128 stands for zero in the data rows.
Here are some points:
[130 133 111 117 118 123 144 105 123 134 124 126 112 125 138 137 133 115
 133  97 142 142 114 146 138 126 132 121]
[127 125 146 140 139 138 100 170 128 122 139 134 152 137 103 101 119 148
 112 176 110 106 148 105 118 143 133 120]
[113 105 151 126 158 120 134 119 154 127 111 118 149 125 129 131 123 141
 134 164 105 117 123  95 115 102  93 166]
[165 187 100 112  89 157 120 150  91 106 134 119  94 120 126 117 123 112
 121 116 168 127 170 151 136 184 180 108]
[104 101 116 117 140  97 172  60 150 145 107 124 121 123 152 164 141 110
 150  70 132 161  80 144 139  82  88 141]
[123 111 119 143 125 116 136 112 130 149 132 142 124 134 133 140 137 122
 124  97 128 147  98 149 140 113 124  91]
[200 221  93 130  55 189  75 213  59  95 165 135  96 132 100  79 118 118
  95 137 172 105 216 167 139 243 242  61]
[161 169 106 135  91 155 100 169  93 118 152 138 109 132 118 102 126 121
 110 123 151 122 160 153 138 176 184  83]
[ 94  90 127 108 154  92 178  51 162 145  98 116 121 122 156 175 137 119
 160  82 127 163  78 131 129  63  67 171]
[100  93 159 125 175 112 127 126 157 125 113 120 158 130 124 129 120 148
 137 175  99 115 124  82 108  92  83 181]
[183 195  97 118  83 169 102 172  80 102 148 122  96 127 114 102 119 119
 114 128 165 117 184 153 142 199 205  93]
Then 12 other points, each followed by its number:
[129 131 142 117 147 131 122 141 141 110 118 115 134 125 124 124 119 136
 134 159 121 117 143 105 116 131 117 166] 0
[116 100 158 164 142 124  90 173 137 140 145 149 164 140 105 101 121 152
 107 186  94 104 128 106 114 127 123 102] 1
[ 89  81 172 122 192 108 144 109 172 127 105 113 163 124 134 135 121 152
 144 183  96 118 112  70 103  74  55 208] 2
[122 113 124 148 118 122 126 129 128 147 136 149 132 136 124 128 132 126
 120 108 124 134 112 139 141 124 130  93] 3
[127 128 123 144 114 127 121 138 123 144 141 146 126 135 120 122 131 126
 116 115 129 128 121 145 136 133 141  89] 4
[ 84  66 153 128 177  92 153  77 173 147 104 125 155 122 144 156 131 136
 147 131  93 143  75 104 116  57  57 175] 5
[152 162  98 122  88 140 131 130 102 127 139 127  97 129 132 130 134 111
 129  92 157 133 142 166 140 160 170  93] 6
[111 103 144 140 147 121 120 133 144 138 129 132 151 131 125 126 127 143
 128 148 108 123 116 113 123 113 106 137] 7
[134 143 107  89 127 124 167  76 132 111 103 100  99 113 153 158 135 110
 157  83 154 150 127 140 132 113 116 172] 8
[106  96 162 128 175 113 133 123 161 122 106 123 159 126 129 127 121 151
 134 177  98 113 122  82 106  94  80 189] 9
[126 128 120 134 123 128 133 123 124 139 131 138 126 130 127 129 135 120
 128 110 131 134 117 141 131 127 136 108] 10
[123 119 137 164 119 130  97 172 119 148 153 160 149 144 105 104 125 144
 102 150 111 107 127 125 131 142 145  75] 11
Which three of these numbered points are nearest to each point below, looking only along the 3 directions in which the first points spread most? Their numbers follow each, nearest first.
[130 131 121 118 128 127 137 116 131 122 122 123 120 123 136 134 128 124
 137 113 138 135 122 131 130 123 124 141] > 10 3 4
[205 242  66  69  61 178 132 138  68  73 127  91  52 106 138 125 124  93
 136  84 207 138 208 175 143 213 219 133] > 6 8 10
[140 150 104  84 123 126 165  72 130 109 106  96  92 113 153 161 134 105
 154  85 160 155 130 139 132 119 121 177] > 8 10 6
[129 122 124 152 112 125 121 136 119 147 145 146 126 139 119 121 133 122
 113 114 129 131 116 145 138 137 145  81] > 4 3 10
[168 183 100 114  90 159 117 152  93 105 138 120  98 124 123 115 128 115
 124 119 161 123 171 152 137 181 185 116] > 6 4 10
[125 120 126 146 117 124 124 138 120 145 140 143 135 135 126 121 131 127
 118 118 125 129 116 142 134 130 138  89] > 4 3 10
[126 136 122  78 147 120 168  76 145 103  97  89 104 108 153 158 132 115
 161 105 142 143 131 118 124 100  96 202] > 8 0 10
[132 121 118 173  92 124 104 156 107 162 161 168 132 148 115 118 141 124
 102 103 126 128 106 166 149 148 160  27] > 4 11 3
[113 103 139 154 130 119 120 133 136 150 141 149 148 139 120 122 131 139
 117 129 110 124 105 132 133 116 118  94] > 3 4 7
[125 133 135  98 152 127 144 110 146 104 102  97 131 111 141 140 123 128
 152 151 129 132 140  95 116 113 100 200] > 0 9 8
[168 188 100 113  89 161 116 153  94  99 137 119  95 124 123 117 123 116
 124 116 161 122 173 152 136 188 186 114] > 6 4 10
[175 207  87  81  85 166 135 128  87  85 123  98  70 109 140 131 128  98
 141  94 179 136 180 158 141 186 185 144] > 6 8 10
